In the data rows, 128 means zero.
Each row below has a hidden score, from 0 to 40, with 20 about the middle. What is it? The score is a weighted sum of the row's numbers plus the product of two more (or one squared), each taken from its middle value.
[145 135 130 125 131 133 134 134 139 143 131 122 103  97  81  79 104 123
  98  69  63  85 117 126] -> 17
[123 136 141 139 151 163 156 101  91  73  85  71  71  86 142 156 150 141
 136 129 127 127 120 121] -> 24
[124 127 128 123 126 121 130 122 130 122 119 121 119 120 137 142 171 197
 175 141 134 125 117 121] -> 18
[142 136 130 131 130 129 130 139 143 142 135 130 109  92  80  79  96 121
  89  74  74  80 124 136] -> 17
[119 127 123 131 122 127 124 110 112 120 127 127 134 141 170 184 195 131
 203 193 187 153 127 118] -> 26
[108 122 131 133 145 132 134 115 113 116 118 122 126 134 152 159 192 219
 196 161 156 132 115 106] -> 31
[123 113 115 113 119 119 134 165 183 221 233 242 205 182 142 133 123 124
 125 117 119 125 135 133] -> 19
[148 133 126 124 126 128 133 139 139 146 144 138 117  99  70  80  89 111
  84  67  72  81 122 142] -> 24
[126 121 119 118 121 130 139 182 179 133  92  94 183 216 181 161 137 133
 139 143 148 147 137 134] -> 15
[125 129 124 125 132 133 124 131 123 130 129 130 127 133 124 125 112 101
 108 130 129 124 129 126] -> 22
[ 80  80  75  73  75  70  80  99 122 131 147 138 135 139 132 131 128 132
 138 142 146 130 106 100] -> 37
[134 141 139 135 127 101  94  92  85  86 111 100  95  99  88  92 123 131
 137 143 136 136 131 132] -> 18
[148  87  69 108 102 180 188 157 146 138 130 130 131 127 127 128 131 131
 131 134 132 139 164 166] -> 28
[131 121 122 123 119 129 120 124 131 133 140 150 160 173 165 146  72  82
  81 147 167 191 161 151] -> 15
[168 231 255 245 206 155 144 121 110 114 119 116 123 125 127 123 129 125
 126 112 113 106 118 127] -> 23
[125 108 110 115 110 113 112 136 147 176 220 191 159 143 116 109 115 118
 117 127 124 141 140 139] -> 11
[129 137 138 140 141 162 157  96  85  69  73  57  64  70 123 145 144 137
 135 133 126 129 126 127] -> 23
[136 138 139 131 135 130 134 138 144 138 118 113 101  96  88  96 120 133
 114  75  71  84 103 112] -> 16
[126 131 123 134 129 128 132 128 130 132 125 132 132 127 123 123 103 106
 102 120 128 129 132 129] -> 27
[122 120 119 120 121 115 115 120 117 123 128 135 142 158 187 192 160 102
 164 215 206 168 137 127] -> 27
[121 124 132 121 129 120 124 125 128 120 116 108 100  88  74  66  91 111
  89  65  69  81 101 114] -> 18
[138 126 122 125 110  98  92  88  99 116 140 131  98  87  97 102 113 121
 128 137 140 137 135 131] -> 19
[129 129 127 136 130 128 127 126 132 122 107 116 121 136 133 126  96  74
  93 125 130 128 125 126] -> 24
[139 139 135 134 133 135 135 140 145 143 128 114 107  99  92  94 115 131
 110  77  74  77 108 120] -> 15
[122 116 120 123 123 121 119 115 122 120 124 127 139 147 176 182 178 107
 184 198 198 163 131 121] -> 28
[127  56  41  86  70 134 146 137 132 133 133 140 154 156 164 153 136 139
 140 161 162 166 157 154] -> 24
[136 125 122 122 123 120 127 128 130 144 152 156 163 152 112 102  82  71
  86 106 121 148 163 161] -> 20
[145 133 133 134 127 109 102  98 110 113 113 108  87  85 104 103 120 139
 113 107 103  94 122 135] -> 15
[139 139 128 127 121 101  94  84  93  98 138 117  97  89  88  91 111 122
 129 135 136 141 130 135] -> 19
[137 126 129 134 137 149 141 102  90  82  86  80  73  79 142 159 150 142
 135 136 139 135 135 134] -> 22
[144 127 123 128 126 121 128 133 140 140 148 149 131 124  72  78  86  95
  85  71  74  93 145 151] -> 22
[123 129 128 130 125 130 123 131 131 126 107 124 132 131 137 133 108  76
 112 129 133 131 127 123] -> 22
[ 91  88  95  87  82  83  80  93 100 125 156 153 140 137 135 133 134 132
 136 141 131 120  96  91] -> 17
[122 123 123 131 128 157 164 183 146 108  62  87 122 160 181 176 140 134
 130 125 121 115 116 118] -> 29
[125 135 141 136 143 136 142 134 131 124 111 109 106 103 117 123 148 168
 140 120 110 100  99 107] -> 23
[108 126 134 132 146 135 141 137 115 115 111 108 107 111 132 137 164 192
 157 136 133 113 105 104] -> 31
[129 138 137 151 144 144 130  84  72  65  68  61  55  64 105 121 138 138
 136 137 130 131 127 130] -> 22
[115 130 136 137 135 138 137 132 119 109 108 105 110 112 128 134 159 185
 157 129 122 107 103 107] -> 21
[139 138 130 124 118  94 101  94  94 101 133 117  94  88  92  91 113 124
 136 135 135 131 132 130] -> 21
[126 133 134 140 136 135 135 140 133 114 114 111 103  93 109 111 135 150
 130  93  95  95  94 106] -> 17
[132 140 139 139 131 101  95  81  77  67  90  84  84  80  85  92 120 136
 138 142 136 133 127 130] -> 20
[136 113 109 115 113 112 120 125 150 162 168 177 153 139 117 118 118 154
 120 120 133 136 134 140] -> 23
[139 132 131 124 116 100  96  99  98 119 144 126 104  94  96 100 116 123
 130 142 134 138 136 135] -> 15
[133 127 127 121 125 123 123 122 134 135 149 155 171 166 133 114  77  76
  83 114 141 174 155 155] -> 17
[ 76  61  68  64  70  69  79 121 135 141 139 135 141 133 134 136 130 129
 140 144 145 138 118 108] -> 26
[ 95  36  22  29  39  96 104 138 137 142 149 151 146 141 139 136 134 133
 137 142 139 150 163 145] -> 16
[112 124 138 139 136 139 134 124 116 136 183 152 117 118 130 143 153 143
 150 141 133 114 111 102] -> 20
[113 125 128 126 128 135 134 114 115 119 121 127 133 138 169 180 208 156
 214 187 181 158 127 118] -> 20
[124 124 125 125 125 130 129 125 119 127 129 134 147 153 186 198 186 116
 185 208 206 167 133 134] -> 27
[136 132 124 120 110  93  95  89 100 121 146 123 109  94  98  96 110 119
 125 136 139 138 137 138] -> 19
[124 109 111 108 112 126 128 154 164 160 157 156 177 168 136 130 152 196
 152 128 123 134 139 131] -> 18
[125 130 129 126 134 131 123 124 125 126 124 128 134 124 107 113 104 122
 105 109 112 126 128 133] -> 19
[127 183 207 183 168 129 118 108 104 105 114 118 127 133 132 130 133 132
 127 120 115 108 102 105] -> 18
[127 129 123 122 118 124 123 129 126 134 140 149 160 176 181 158  79  93
  87 168 189 194 157 149] -> 19
[ 95 107 110 109 102 100  96  99 111 134 188 168 146 145 132 133 133 133
 133 127 124 110  91  94] -> 21
[108 119 127 129 133 138 129 117 117 114 120 115 123 126 150 164 196 204
 205 168 158 140 120 110] -> 20
[131 125 122 118 116 114 114 129 126 137 134 147 163 165 161 139  67  79
  74 143 165 184 164 147] -> 17
[123 114 116 114 109 119 122 148 157 185 231 204 163 156 132 121 118 121
 121 121 123 126 142 140] -> 10
[107  48  34  51  59 129 145 138 131 145 139 137 158 162 153 156 141 134
 142 163 159 162 163 162] -> 27
[125 138 138 142 148 145 135  95  81  83  83  74  65  87 118 132 146 144
 140 134 130 124 120 122] -> 27
[121 127 128 125 127 142 140 179 201 185 104 142 207 206 163 155 134 126
 121 119 117 121 127 127] -> 13
[137 141 146 143 141 118 103  84  68  68  73  67  80  71  86  95 129 137
 139 141 137 136 124 126] -> 22
[138 120 119 119 116 120 117 125 129 137 141 152 162 162 144 124  71  76
  74 129 147 183 157 153] -> 15
[140 129 121 118 118 120 122 125 136 146 149 157 154 137  86  82  86  74
  86  85  85 125 157 162] -> 16
[133 126 123 120 116 117 121 129 137 142 149 156 159 146 100  88  81  69
  82  90  98 138 158 159] -> 14
[143 125 124 124 124 123 118  94  84  91 119 129 147 141  92  97 123 105
 122  97 100 120 161 160] -> 23
[106 113 120 125 126 126 132 123 121 118 106 102 102 100 117 121 154 172
 147 123 110 107 101 101] -> 20
[190 245 168 233 243 175 158 139 130 132 135 122 132 132 132 127 128 130
 131 132 128 127 138 143] -> 36
[123 122 121 130 138 159 164 171 123  94  56  85 105 131 182 181 143 134
 131 123 121 118 113 116] -> 36
[137 144 148 136 128  93  91  89  77  73 102  91  81  82  80  87 118 131
 139 143 140 135 133 134] -> 18
[112 124 129 140 138 135 131 119 114 117 117 113 120 129 144 151 184 213
 185 154 150 127 105 110] -> 24
[143 139 135 135 126 129 133 138 148 151 128 130 109  98  86  87 107 129
  98  69  68  77 112 131] -> 15
[142 128 117 123 126 123 127 130 135 150 155 153 141 128  83  73  84  85
  80  78  74 109 153 156] -> 18
[138 133 134 136 129 133 130 138 143 139 127 117 103  97  89  90 108 128
 104  73  76  79 100 114] -> 15
[ 87  87  75  77  77  78  69 103 122 127 151 136 133 138 133 131 128 131
 136 146 141 126 105  91] -> 21
[ 86  96  92  82  77  75  79  94 109 124 145 149 133 129 137 132 131 135
 134 142 134 121 101  92] -> 22
[133 126 115 117 114 108 112 111 126 155 183 173 138 128 107 110 114 128
 120 131 135 143 136 135] -> 22
[120 112 119 120 123 118 117 112 118 117 120 123 131 136 162 178 208 155
 208 192 179 151 121 115] -> 21
[110 119 126 128 130 132 129 116 114 119 120 123 133 138 157 171 205 183
 212 177 170 154 122 115] -> 20
[119 123 124 121 117 123 124 124 120 119 109 108  92  93  95 102 127 146
 124  96  85  92 101 104] -> 16
[121 112 109 109 112 115 121 151 170 194 241 218 179 156 128 125 122 122
 121 124 133 125 134 137] -> 22
[133 127 123 128 133 126 128 125 126 123 132 126 131 124 127 128 122 104
 123 130 129 133 124 130] -> 24
[133 122 118 115 125 117 119 124  98  69 128 148 166 166 145 125  87 109
  92 134 151 182 164 151] -> 28
[134 127 122 115 114 100  97 100 117 138 170 144 117 110 107 107 113 121
 128 143 138 139 134 141] -> 15
[102 130 129 139 140 138 140 122 124 125 171 131 108 115 127 143 154 148
 151 135 123 114 100 100] -> 22
[127 116 116 107 118 114 117 140 154 170 157 172 163 148 125 123 126 166
 130 129 132 139 131 134] -> 18
[140 136 134 128 119 109 103 124 121 110 104  94  90  86 106 110 130 143
 126 101 102 114 116 119] -> 8
[127 116 119 124 134 148 158 199 206 172 113 115 206 222 176 162 136 129
 129 116 124 121 120 116] -> 17
[121 126 133 138 143 164 166 131 115  90  72  86  95  91 171 178 152 140
 132 125 127 127 120 118] -> 22
[123 129 129 137 147 161 170 158 121  95  66  91 103 114 178 180 147 137
 134 125 121 119 121 120] -> 32
[104 114 124 118 123 126 127 162 186 236 156 136 132 127 127 125 127 129
 125 126 121 123 106 107] -> 10
[138 125 118 114 111 104  90  97 108 123 154 138 113  96  96 101 111 117
 124 135 130 130 131 137] -> 16
[129 125 123 128 122 125 131 131 128 130 129 131 132 135 129 125 131 140
 133 130 130 125 126 129] -> 20
[140 130 122 119 124 126 120 131 139 146 144 143 123 108  78  73  87 103
  77  65  69  84 140 142] -> 15
[117 121 122 127 124 128 125 121 114 122 123 123 139 142 169 181 194 127
 200 199 186 154 117 122] -> 24
[132 139 139 136 135 128 132 138 137 131 118 105  96  96  94  94 128 136
 123  82  78  84 100 104] -> 15
[126 122 128 124 126 118 124 127 125 123 115 113  97  92  76  83 100 121
  96  72  68  77 108 109] -> 21
[139 133 138 129 134 135 132 144 141 140 120 107 101  92  93  97 116 131
 115  78  69  85 106 119] -> 15
[122 117 113 112 112 121 130 153 173 206 255 228 193 171 134 131 123 123
 118 120 119 127 135 138] -> 16
[109 121 136 122 126 128 131 116 112 112 110 112 115 114 126 139 166 187
 170 145 140 120 121 117] -> 21
[143 131 127 128 130 130 136 139 143 144 137 132 103 104  82  80  93 120
  87  66  66  73 117 133] -> 20
[127 127 133 127 130 136 122 120 126 125 124 115  95  99  72  64  83 102
  82  65  66  78 114 122] -> 15
[128 135 133 139 142 164 157 127 107  80  59  75  83  84 152 161 140 135
 131 126 130 127 128 129] -> 22
[130 145 144 144 147 130 117  87  74  78  80  74  84  81 104 108 141 141
 144 135 138 132 126 128] -> 22
[122 176 168 182 139 128 129 118 113 109 127 127 123 126 144 152 178 155
 182 174 161 139 125 111] -> 13
[141 138 127 126 126 125 131 135 137 148 141 143 118 101  81  72  92 113
  83  68  70  81 126 143] -> 18
[131 136 136 127 140 143 136 138 137 125 121 119  98  98  98 105 131 140
 121  85  74  93 101 109] -> 18
[127 125 118 122 130 141 149 184 215 195 118 150 231 218 178 157 132 130
 124 119 115 120 123 120] -> 16
[123  73  54  51  88 156 172 163 160 142 138 131 131 117 134 133 127 129
 127 135 141 149 170 170] -> 29
[123 125 124 126 123 126 127 125 125 119 116 116 104  87  66  68  84 110
  80  65  69  73 108 119] -> 26
[ 81  51  61  47  59  67  82 114 136 148 145 150 139 138 138 133 133 133
 136 138 137 134 119 117] -> 20
[127 126 128 130 127 120 128 124 124 125 122 114 101  99  65  68  78  92
  76  65  65  86 112 125] -> 23
[122 124 119 127 129 142 154 190 200 161  98 102 191 206 172 153 130 129
 123 127 121 122 125 123] -> 14
[142 135 131 126 120 102 104 115 114 113 109 100  80  75 109 113 123 145
 120 105 105 116 111 118] -> 12
[126 124 127 127 125 129 123 131 130 123 126 131 129 130 120 120  98 108
  98 116 126 125 126 129] -> 20
[127 121 120 121 121 115 116 125 126 132 137 143 155 174 172 153  73  85
  75 160 178 190 149 145] -> 20
[130 121 119 116 111 103 114 118 137 163 195 168 133 124 104 112 112 119
 118 135 133 137 136 144] -> 22
[128 110 112 110 117 118 120 145 160 170 150 165 174 158 137 125 137 181
 140 130 132 138 142 137] -> 19
[120 119 126 123 131 126 126 121 112 117 122 123 131 140 165 176 202 151
 209 187 180 148 121 118] -> 23
[130 132 132 134 134 134 134 144 133 128 113 112  94  90  98 104 125 136
 124  80  76  81 100 106] -> 17
[130 121 127 118 130 149 153 124 106  89  80  88  88  90 166 172 147 136
 135 130 133 128 139 141] -> 22
[122 129 126 125 127 128 133 120 121 121 131 119 116 101  68  67  74  78
  69  63  71  94 125 118] -> 28
[137 117 118 113 115 109 108 103 119 149 182 160 124 114 103 110 116 118
 116 135 133 136 138 143] -> 19
[126 127 127 125 129 130 128 130 124 127 132 130 127 126 128 131 132 108
 133 132 128 130 126 126] -> 19
[121 130 133 127 129 128 126 133 133 127 126 122 130 117 109 111 125 139
 127 108 109 111 126 127] -> 15
[127 115 116 109 114 124 123 155 169 196 244 214 184 159 131 127 121 123
 123 117 124 130 136 135] -> 11
[ 98  51  33   8  60 116 131 140 141 143 142 146 161 154 146 151 138 133
 146 145 152 157 168 168] -> 29
[123 121 121 121 124 124 121 118 119 124 133 137 150 157 184 183 158  98
 158 206 202 167 133 132] -> 27
[124 116 125 125 127 124 127 128 122 125 124 140 152 167 196 192 138  95
 139 201 209 183 141 139] -> 27
[109 127 127 135 142 142 134 117 113 109 117 115 116 126 144 158 191 213
 194 158 152 138 106 115] -> 23
[128 134 132 140 138 132 135 143 145 130 116 105 101 100 109 105 135 152
 133  95  89  91 104 108] -> 15
[129 139 146 149 145 140 127  91  78  77  80  75  71  83 110 116 145 143
 140 136 127 127 125 122] -> 27
[111 108 120 116 114 114 114 128 139 173 218 199 175 159 144 138 134 131
 128 115 116 111 108 107] -> 14
[ 82  74  67  67  68  75  74 107 130 136 144 135 136 135 131 135 132 132
 134 145 148 139 106 109] -> 31
[132 118 112 111 112 111 106 110 131 155 191 168 134 125 112 111 114 116
 122 133 132 138 136 139] -> 16
[143 126 121 121 116 121 121 126 131 141 153 152 159 149  97  84  80  68
  83  86  97 137 155 156] -> 14
[120 125 126 121 140 125 133 119 116 111 123 121 132 133 154 166 203 181
 210 179 166 147 115 103] -> 27
[136 143 145 141 136 105  98  87  74  70  82  80  83  69  79  92 124 136
 139 135 135 130 123 130] -> 22
[160 146 150 140 140 148 151 162 142 125 132 125 106  95  58  55  77  89
  78  70  80 110 156 158] -> 19
[121 125 122 125 125 131 126 112 117 121 129 132 132 145 176 188 204 130
 204 200 191 164 131 122] -> 21
[108 121 130 136 137 138 137 122 117 109 110 113 113 119 135 149 174 201
 170 147 141 121 107 105] -> 24
[117 127 127 127 132 134 125 123 124 114 119 114 118 121 117 107  69  71
  70 106 118 126 134 119] -> 22
[122 129 129 126 129 126 126 122 118 127 125 125 137 143 175 185 207 157
 212 201 184 157 126 124] -> 20
[138 120 128 119 116 122 117 126 134 139 146 158 161 162 126 113  71  71
  81 113 129 172 167 160] -> 13
[125 124 124 133 132 127 131 128 131 134 125 122 116 113 122 122 150 174
 149 124 116 111 123 117] -> 21
